These are runs of 8 systems, one row a step. Runs of the same system follow the same rule from any start.
Z_254, trace 1, 10 rows:
[[-12  -2 -57 -80  16   7  41  19   0  -9  68  12 -21  55  51  44 -55  -1]
 [ 27  12  17   4   3  73 -56 -10  18  37  34  39  13 -38  42 -60   3  82]
 [ 19  12 -29 -63 -33 -13   9  63 -55 -21  -3 -40  15  28  31 -56  72 -14]
 [-35  54  43   0  20  44  20 -51  22  23  70  -2 -44  27 -40   0  75   6]
 [  4  23  73  60 -48 -54 -22 -17 -29  -3 -25 -31 -20  20  55 -61 -31  -8]
 [-32 -31 -35  66  -6   2 -54  -5 -28 -61  14 -18  -3  -1 -31  68  80 -35]
 [ 23   7  54  50  59  -3  42  -1   9 -30 -58 -23   1   2 -89 -30 -40   5]
 [ 15 -23 -28  -1  -3 -65   2  14  32 -21 -39  52 -57  38  41  82 -39 -27]
 [-19 -51 -10   0  87  55 -47 -18 -19  33 -33  -2  34 -47   5  30 -37  43]
 [ 17  13 -32 -56 -20 -14  70  63 -36 -22 -54  72  13 -43  -1 -30  -1   3]]
Z_29, trace 2:
[[ 37  27  -4  33   9  34  14  43  45  39 -34  17   1  16 -46  66 -78  45]
 [ 48 -42 -39 -94   8 -37  -8  11  53  27   6   5   3   8  73 -25 -47 -11]
 [-36   4 -27 -28  50  90  14  -1 -40  -4  57  33  10   9  17  17 -31  75]
 [ 52  67  27 -46 -26  18  33  45  15  43   1  32  -4 -24  -1 -86  36  20]
 [-51   9 -32 -52 -39  10  10 -25 -32  -9  85 -35   2  41  28   5  69 -23]
 [ -6  52  69  94   0  35 -11 -30   2 -18  56   8 -21 -35 -39 -49  22   0]
 [ 25 -17 -19  31 -81 -47 -34  26 -22 -53 -35 -37  28  16   2 -39  67 -22]
 [-18 -19   5  57  62  15 -42 -11   1  -5   6 -73 -13  34 -53  75  26 -30]
 [ 53  -9  37  49  21 -66  -1  22  17 -50 -69  26 -46  21  13 -24 -63 -12]
 [-19 -54 -45 -24  25  -3 -65  16 -30  19 -66  11   3   6  55  79  15  25]]
Z_639, trace 3:
[[ 28   3  28  29 -68 -27 -36  -4  13  30 -38  10  11  12  74 -33 -77  50]
 [-17 -41 -82 -43  25  20 -24  44 -48 -19  33 -16  29 -39  11  42  51 -49]
 [ 23  29  21  -8   5  59  58 -14  42  -2  22   3  22  32 -65 -46 -45  79]
 [ 14  35  -1 -12 -42 -44 -32  40   4  39  27   3 -60  35  91  29  15 -43]
 [-21 -47   5  10  78  57 -51 -52 -23 -31  31  -8  30 -50  -6 -46  31  26]
 [ 30  67  13  26 -59  -8  62  78 -41 -42 -20  -1  -8  38 -31 -36  -6   8]
 [ 12 -19   8 -22  35 -18 -53 -39  76  52   8 -37 -32  17 -14  36  80 -41]
 [-52  -6  50  56  33  -5  24 -43 -67 -46   3  -1  -7  -8  20 -29 -85   3]
 [ 48  -6 -38  30 -43 -19 -32  64  13 -30 -72  49   1 -17 -26  29  69   6]
 [-25 -27  14 -67  57  -9  38 -44   7  53 -25 -89  33  27 -33   2 -25 -17]]
Z_450, trace 4 (10 x 18):
[[-31 -13 -16  -2 -25 -15  63  17 -67 -28 -86  51  37 -46 -11   0 -42  19]
 [ 20  -6 -39 -65 -41 -18  15  -5  74  71 -33  17  22 -23 -34  41  47 -19]
 [-44  -8  -8 -65   6   6  62 -51   5  32  59  -6  22  -2  30 -10 -92  -5]
 [ 11   2 -50  31 -97  33 -26  20   5  -6  25  63  40 -31  35   7 -28  50]
 [ 49 -13 -42 -56  -1  35 -12  45  17  30  29 -88  72   1 -19 -41   3  -2]
 [ 25  45  -9 -11  -1  36  44  20  36 -40 101  25 -41  63 -10 -16 -20  21]
 [ 26  10  31  55 -25  14 -99   1   1  21  21 -44  -9  35  70 -23  -6  38]
 [ 15  -1 -15  18  53  24 -19  60 -70 -79  29 -34   0 -11 -11 -43  52 -31]
 [ 27  40  61  40  17   7   8 -10  35 -14 -37   1 -49  63 -68 -17  61  41]
 [-20   6  50  20  31 -73 -22 -10 -30  12 -17 -30 -66  13  60  16  -3 -80]]
Z_770, trace 5 (10 x 18):
[[ 60  34 -37  10 -86   5 -10  72  42  32  11 -38  33  30 -24  23  -8   3]
 [  4 -56 -18 -48  80  15 -24 -49  48  -5  79 -41   8  -4   9 -17 -15 -34]
 [ 12  12 -10  53 -19  32  -7  42 -49 -89  12  17  -5  51  18 -21 -40  68]
 [ 62   0  -6 -30  32   8 -73  54  30  45 -31 -23 -13  -4  13  -9  88  -4]
 [-41 -11   4 -60  69 -15  68 -25 -41 -62   7 -11 -34  58 -10 -19  17 -11]
 [  9  78  64  61 -33  19 -20  12   2  35 -16  49 -61  25  22   4  15  58]
 [-26 -34  24 -24   7 -64 -30 -39 -31  30 -51 -41   8 -45  38 -28  50 -71]
 [-39  40   8  52  -9   0  81   6 -27 -34   0  16 -18   3 -85  55 -15 -31]
 [ 40   2  47  20 -40 -32 -22 -44  90  71 -36   0  11 -21   1 -26 -49   8]
 [-50 -71 -56   7  15 -29 -12 -17 -40 -32   4 -11  22 -21  35  71 -57 -52]]
Z_58, trace 6 (10 x 18):
[[-47  27  17  -3  14  40   8 -28 -29  20  50 -70  15   0 -56  -4  91 -28]
 [ 12  46  42  83 -71 -29  37   3  -8 -57  12 -15  -6  19 -44 -48 -12 -19]
 [ 15 -30 -14  63 -13 -28 -72  -8  47   5  -3 -63   1  19 -31  69  27 -52]
 [  7 -46   8  33  80 -16  21   0 -19 -61 -30 -38  22 -13 -44 -12 -79 -29]
 [ 48 -27 -20  20   4 -28 -23  28  43 -24 -76  71 -32  21  12  49 -32  38]
 [ -5 -44  -2 -78  95 -11 -17  -5  -6  60 -50  -8  -5 -30  45  11 -19 -15]
 [-42   8  -5 -34  -4  14  56 -14 -52 -33 -25 110 -14 -26  29 -20  -3  54]
 [  0  45  12 -39 -55  20 -26   6   9 108 -24  17   8 -27  24  -4  66  30]
 [-56  20 -10 -42 -39  -3  67 -33 -37   4  75 -19  30 -35  -9 -31  15 -59]
 [-11  46  14  82 -97  43  -2 -27  22   5  46  -4  24  19 -46  10   1  48]]
Z_18, trace 7 (10 x 18):
[[  53   25  -37  -29  -44   54  -21   55   25   59   46  -11   58  -37
    12  -32  -16   23]
 [ -32  -12  -42  -44  -26   57   11  -33   -7  -18   92  -48   50   39
    -9  -24   33   32]
 [  20   73   40   68  -37   51  -24   25   -8    6   86  -36   -8   15
     0  -42    5   12]
 [  19  -24  -16    5  -32  -23  -62    5  -13  -36   40  -68   17    9
    24  -50   80  -46]
 [ -24   21   34   51   55   11   -4   13  -58  -57   12  -55  -38   49
   -40    4   52  -18]
 [  56   18   44   26   11  -70  -20   24   31  -29  -31    3  -70   22
    13  -40   43  -52]
 [ -37  -48    3   -4   55  -51  -33  -14  -45  -20  -75   -6  -44   33
    40   55   32  -18]
 [   6   19   48    8   78  -18   37   13  -14   -7  -73   73  -58  -46
   -20   -9   -1  -10]
 [  -7  -16   -9  -54  -37  -62   35  -15   18   39 -103   46   -8    5
    20   32   -2    6]
 [ -56   -7    1  -23   45   20   32  -43   -2   62  -10   45   -2  -54
     2   72  -58   -3]]
Z_18, trace 8:
[[ -4  -9  36  77 -37  10 -84 -38  -4 -18 -19  11 -12  27  46 -21  18  74]
 [ 21   5 -20 -25  51   7 -14  87 -68   5 -15 -39  15 -53  10 -21  31 -57]
 [-22  10  15 -27   0  -9  59 -50  25 -46  -6  20 -34  63 -64  -8  82  20]
 [  4  42  61  37  -7 -38 -32   9   1  71 -13 -15 -50  13  69  28 -55 -29]
 [-26 -70 -34  -4  21 -22 -28 -31 -29 -55 -21  51  20 -82  17 -15  42 -35]
 [ -8  40  30  21   3  13  66  24 -28  15 -86 -20  16  25 -85  19 -15  38]
 [ 33  -4 -26 -51 -11 -48  17  -8  93  38  39  27 -31  -3  21  31 -25 -65]
 [-56 -54   0  35   4  23 -32 -66 -37 -23 -19  13  31   3  37  15 -59  68]
 [ 60  38 -26   8   0  38  17  98  -8  11  -9  25  33 -71 -37 -24 -11  -5]
 [-12 -32 -38 -83 -27  -1  30 -50  52   6  16 -41  28  77 -28   6  34  30]]
Z_647, trace 9 (10 x 18):
[[ -6 -30   0  67  51  44 -53 -13 -22 -25 -30  10  30 -79 -56   0  45  10]
 [ 33   0  -3 -26 -11 -45  77  32   9 -31 -64 -38  12  63 -52 -16 -49   1]
 [-15   5  13  12  28 -21 -30 -27  54  53   5  38 -67   2  24  99   3 -33]
 [  4 -50  24  -8  32  -7 -32 -27 -34 -19 -41  12  22 -27  71 -85 -46  48]
 [-12  28 -62 -35 -33  19  48  78 -53   3 -40  45  13  -7 -22  63  34  12]
 [  9   7  22 -71  26  21  20 -62  85  71  42 -25   6   7 -21 -34  13   9]
 [-42  22   4  38 -71 -18  11 -13 -51 -28  60  30 -11  -6  75  -6 -58 -16]
 [ 19 -19 -27  33 -21  51 -73  21  -6  20 -11 -34  66 -53 -41  -3  74  19]
 [  7  -5 -19 -34  27 -13  85  14   6 -51  35 -51  18  38 -60 -17 -52 -45]
 [ 18  26  21  76 -32  -1 -51 -13  65   8  27  38 -60  37   7  61   1  12]]
Z_29, trace 10, 10 rows:
[[ -57   20   -2   50  -58   13   13  -22  -31   -5    7  -65   23   50
   -65   62   42    1]
 [  50   -3   39   79   -8  -57  -28   -8   66   -8    8  -15  -22  -30
   -24  -13  -26  -79]
 [  -4  -81  -46   27  -11  -17  -55  -13  -17  -71  -41  -20   30   44
    26   31  -29   37]
 [  46    3    6   21   88   35  -23   62   13   43  -52  -20   -2  -18
   -38   40  -37   12]
 [  22  -20  -23  -93   23  -52   48   17   18  -18  -40   32  -38   61
    46   -3  -31    5]
 [ -50   19    5  -16   34   54  -18  -14  -34   63   28   48  -25  -24
    65   47  -17   41]
 [   4   15   15  -58    5    1   56   -4  -19    0  -15   45   21  -71
   -10 -102   28   -1]
 [ -65   39  -22  -21  -87   20   42  -16  -31   29   31  -20   21   33
   -25   47   54    8]
 [   9   24   50   56  -21  -15   -3  -52   58   15   70  -17   -4  -54
   -31  -39   -7  -70]
 [   0  -44  -38   53  -84  -11  -29  -12  -18  -86   -1  -15   51   26
    -5  -16   -6   30]]
Z_639, trace 11:
[[  10   10  -46  -67   -4   28   33   -2   50  -20   55   81  -29    7
   -13    5   66   16]
 [ -16   46   64   -1  -22   30  -22  -23  -24   84   11  -39    9    5
    54  -54  -18   46]
 [   5    3  -27   10  -14  -13   -5   22  -23  -63   69   33  -14  -60
    13  -35   60  -77]
 [  -2   14   34   46  -38   41  -15  -33   12    8   -8  -70   45   41
   -69  -36   36   61]
 [  22   24    8   40    4  -56    5   40   10  -11   39  -34  -44    4
     4   33  -33 -111]
 [  -7  -71   -4   44   35   16  -62  -65   26  -55  -24   -3    5   36
   -11   14   11   61]
 [  19   26   -1   15   31  -15   30   98  -67   -3  -62  -24   -8   11
     1   30  -63  -21]
 [  16  -48  -28  -74   56  -11    9  -36   70  -13  -28   47  -30   28
   -22   18   50   19]
 [ -52   44   51   -8   11   10   32   -8  -76   59  -41   10  -14    6
    51    6  -57   37]
 [  24  -18  -31  -31  -11  -22   -4    6   22  -17  -12   88   -2  -85
     9  -33   68  -33]]
Z_254, trace 12, 10 rows:
[[ 24  29 -27 -56 -86   2  19  50 -18   7 -25  -7  28  36   4 -40  75  37]
 [-18  42  30 -28  29  19   9 -31  24  53  91 -53 -30  13 -11  -6  49 -53]
 [-28  13  54  62 -67 -19  -4 -56 -30 -42  18   1  -2  21  41 -66 -32  27]
 [ 24   1 -22  78 -33   2 -71  46  -7 -29   4 -44   3   6 -33  44  71 -31]
 [  6 -26  26  15  87 -13  39 -30  13 -67  -8 -34 -13  25 -74 -33 -19 -24]
 [ 14  13   2  42  -9 -24  -1  26  14 -21 -38  64 -65  55  33  69 -60  32]
 [ 16 -64 -16  -8  91  12 -82   8 -12  17 -44  -8  10 -51  34   9   5  -4]
 [-29   9 -24 -56  21  17  88  31 -65 -35 -53  57   7  -8 -25  -5  12  36]
 [ 13  39  28 -41 -12 -13   0 -12  63 111 -31  31 -34 -16  10  28  31  -3]
 [-68 -29   0 -38 -17 -22   5 -52 -61  29  14 -41  39 -30  68 -18 -29 -36]]
Z_770, trace 13:
[[ -21   -4   -1   38   14  -38   41    3    4  -22  -45  -36  -19   51
   -64   93  -38  -35]
 [  32  -18   46   33   48  -10  -16  -35   67   33  -48   52  -18  -45
    -4   -6  -70   18]
 [ -33  -70  -53  -15  -22  -42  -10   -5  -39  -24  -83   25   26    3
    41   62  -31   11]
 [  -4   15  -29  -26   40   65   33   26    0   44  -26   57   21  -57
   -59   43    9   36]
 [  -5  -11  -26  -95  -64  -19   51  -32   28   20    1   39   28   13
    38  -39  -23   35]
 [ -60   22  -34   -1  -31   68  -20   -5  -43   43   85    2   19  -16
    37   56    9   18]
 [  21   13   -1   -6  -44   25   13    7  -14  -21   43  -14   61  -58
   -19 -111   29   -6]
 [  19   23  -41  -12  -57   -2    3   39   24   -4   80  -69   -1   73
    -8   35   14  -39]
 [  22   -6   42   38   72   43  -42  -35   29  -17   77  -42   -8   -4
    -5  -64  -17    0]
 [  43  -14  -13   46  -21  -38  -42   60  -35  -83  -24  -23  -18   54
    41  -23   -2    0]]
Z_450, trace 14:
[[  -2    8   30  -36   52   52   25  -52   19   -2   81  -18   12  -13
   -22  -90   15   18]
 [   9   57   22   67 -107  -20    8   32  -29  -26    7    8  -19   48
    28  -13  -19   23]
 [  22  -20   -1   31   28   11  -80    0   23   19   42  -68   18  -50
   -16  -10   64  -69]
 [ -14    4   23   40   33    6   66  -13  -25  -87    4  -17  -11   54
   -64  -18  -46   17]
 [  34   10   13   63  -19  -33  -70   25   42   33  -45   15  -50   16
    18   75   13  -15]
 [ -34  -73   -9  -36  111   -9  -12  -31  -42  -32  -16  -44   10  -13
     9   -6   -4  -31]
 [  -9   34    5   21  -10   16   46   24  -21  -22  -70   94  -34   16
   -32   41    9   69]
 [  12  -25   13  -68   10  -55  -32  -17   28   84  -60  -27   -1  -20
    50   -9   24  -37]
 [ -79   -1  -21  -40    8   26   72  -44  -57  -36   47   50    9  -28
    -4    1    6    1]
 [  27   28   24   30  -94   -3   -8   -2   31   65  -57   26   38  -37
    -8  -24  -18   44]]
Z_58, trace 15 (10 x 18):
[[  -8   74   69    7    0   33   57  -15   -7   12  -13   33  -39   37
   -35  -47   23   68]
 [  -3   19   18   14  -70  -58  -50    3   -7   29   15  -25  -24  -10
    68   -9   55  -69]
 [ -60  -21   -2   36   25   39   13  -45  -44  -40   15  -46   42  -20
   -83   15   47  -11]
 [  63   43   31   67  -61  -33   26   47   32  -14  -49    3   -1    6
   -47  -25  -41   -5]
 [  -7  -67  -33  -10   27  -50  -39  -42   56   16    1  -37   -4    6
     7   78   -6  -70]
 [ -19  -26   16   37   66   33   17   -9  -45  -41  -29   18   23  -26
   -12  -16  -97   45]
 [  68  -11  -44  -29  -33  -15  -35   59   43    9  -53   72   -8  -13
    38    8   17   27]
 [ -47  -17  -10 -107   71   14   41  -32  -14   61    5  -27    5    8
    13   21    0   -6]
 [ -22   54   38   29  -45   25   31  -13  -32  -20   29   92  -26  -22
    39  -49  -18   51]
 [   9    3  -28  -26  -68   15  -63   10    5   61   14  -45   37   -8
    21    1   93   -1]]
Z_647, trace 16, 10 rows:
[[  -4   28   68  103  -23   25  -36  -52   17  -12   -6   27  -16  -14
   -40  -32   38   44]
 [   2  -11   12   17  -14  -70    4   32  -54  -11  -69  -79   22    0
    -2  -14   -2  -73]
 [ -35  -29    3   32   60   12   16  -55   30  -15  -35   36  -18  -12
   -83   78   13    2]
 [  38    3   49    5   -9  -51    9    2   21   34  -78   -7   -7   22
    37  -35 -100   22]
 [ -37  -45  -58  -32    8  -23  -22    2  -23   13  -36   55   -8  -44
    42   88   22  -30]
 [   4   -9    5  -58   34   59   29  -22    9   32  -19   10   45   -2
    -9  -51  -43   95]
 [   3   44  -43  -43  -91  -29   48   44    6   28   38   45   -8   -5
    41   26  -16  -38]
 [ -28  -29  -12  -17    3   61  -62  -68   21   40   75  -36   40  -15
    15   -9   40   35]
 [  16   35  -16   33  -43   20   45   59  -48  -59   56   -3   35  -21
   -11  -54  -59  -14]
 [  29   -5  -39   21  -40   13  -50   10   65    1   31  -39    8   43
   -54   53   83  -11]]

Which system made each run below?
trace 17 (2 x 18):
[[  22   -9  -17  -11 -104  -15  -13   -8   13  -20   -1  -24   41   64
    37  -43  -12   60]
 [ -15   18  -31    7   42   40  -20   50  -30   34   66  -29    0  -49
    -7   62   14  -71]]
	Z_647
trace 18 (2 x 18):
[[-33 -39   0  21 -27 -71  40 -58  28 -10 -65 -10  10  10 -56  61 -25 -42]
 [ -5 -21  25  73  22 -10 -22 -20  15  33 -39  23  13 -74  -6  42 -92 -18]]
	Z_58
trace 19:
[[-74  -8 -34 -73  19 -14  53 -31 -25   6  33   6 -26  39  22  73   4 -31]
 [ 16  17  35  36  -1  43 -23 -18  26  35 -15  81   2 -67  10 -29 -37  68]]
	Z_639
trace 20, 2 rows:
[[ 24   2  -5 -65  63 -31  24  18  31 -12 -12  63 -83  40  37  17  21 -10]
 [-45   3  49 -19  45  27 -16 -37 -57  37 -58  28 -16 -12  43 -30  32  67]]
	Z_639
trace 21 (2 x 18):
[[  0  22  58  98 -17  -4  28 -48  26 -38   9  -9   0  -1 -75 -26 -48  -2]
 [ 55 -37 -47  24 -43 -57 -48  53  30 -14 -19 -40  21   8  22  37 -41 -57]]
	Z_18
trace 22, 2 rows:
[[-56  -2  18  27 -16   8 -40 -61  -3  53  -3 -63  15   1 -35  48  81 -21]
 [-23  22  44  67 -25 -40  57 -15 -38 -35  -1 -16  13 -41 -38 -34 -57 -63]]
	Z_254
trace 23, 2 rows:
[[ 23  -2 -34  44 -29 -44 -24  52  -4 -44  38  -6 -36  26  49  54 -47 -65]
 [ 19 -44  19  40  70  45 -51 -34  32 -11 -30 -38  28 -13 -74 -16  32  38]]
	Z_770
trace 24:
[[ 49  39 -37 -29 -33   1  22 107 -34  -7 -13  48   1 -43  20 -26  21 -14]
 [-40 -20  -1 -62  11  21   6 -79  34  43  -7 -34  13  47 -35  22  77  40]]
	Z_18
trace 25:
[[-14   5  35  17  34 -25  73  -5 -24 -35 -65 -24 -12  60 -47  10 -73  16]
 [ 26   2  22  33   1 -26 -49  -5  58  47 -46  80 -53 -29  39  46 -10   4]]
	Z_770
trace 26 (2 x 18):
[[ 15  -9 -38  51 -40 -40  -3  29   3 -85  15  74 -33 -22   6  27  10 -47]
 [ 17 -43  26  13  59   2 -43 -17  14  29 -93 -66  25  25 -37  12  -5  40]]
	Z_18
trace 27, 2 rows:
[[ 56  22  26  45  -9 -37  -1  43  37  11 -67 -23 -12  -9 -76   6  49 -47]
 [-29 -57 -14  -4   7 -69 -15 -39   3 -27 -16 -44 -25  69  40  62 -37 -40]]
	Z_29
trace 28, 2 rows:
[[ 39 -24 -33 -59 -22 -17  56  24  23  14 -25 -46  71  -1 -27 -38 -74  -7]
 [  1   9 -53 -23 -20  46  12   3  57  26  77  23  -3  42  -7  85 -37  27]]
	Z_29
trace 29 (2 x 18):
[[-17  32  40   0 -34  25  71 -58  27  22 -18  27  29 -11 -73 -43 -11  57]
 [ -6  22  -1   7 -91 -64 -12   4  12  52   9   3 -12 -22  57  36   1 -73]]
	Z_639
trace 30, 2 rows:
[[  28  -28   14   39   -8  -65  -23   14   17   10 -107  -30   -3   31
     1   45  -62   -6]
 [  -7  -58  -24  -29   90  -19  -11   -5   12   10  -60   41  -19  -34
    16   63  -35  -20]]
	Z_647
trace 31, 2 rows:
[[  6   3   3  29 -27 -33 -26  16  25  53 -95  57 -24 -29  -1  80  14  -4]
 [-24 -65  -1 -83  62 -22  16 -54  -3  31 -47 -23  32 -14  32 -25 -47   6]]
	Z_647
trace 32, 2 rows:
[[ 32 -36 -30 -50  76  19  -4  46   3  45 -69 -19  34 -26 -16  24 -41  17]
 [ -1  -3 -13 -73  18 -22  70 -11  22 -11  -8  99 -38   1  34  -7 -46  14]]
	Z_58
trace 33:
[[ 73  11 -37 -55  24  20   4 104  -9 -10  -4 -34  12  33  12 -42 -10  18]
 [ 16  29   3 -44  20  38 -14 -10  39  -6  72  15 -56  71  22 -17  69  42]]
	Z_450
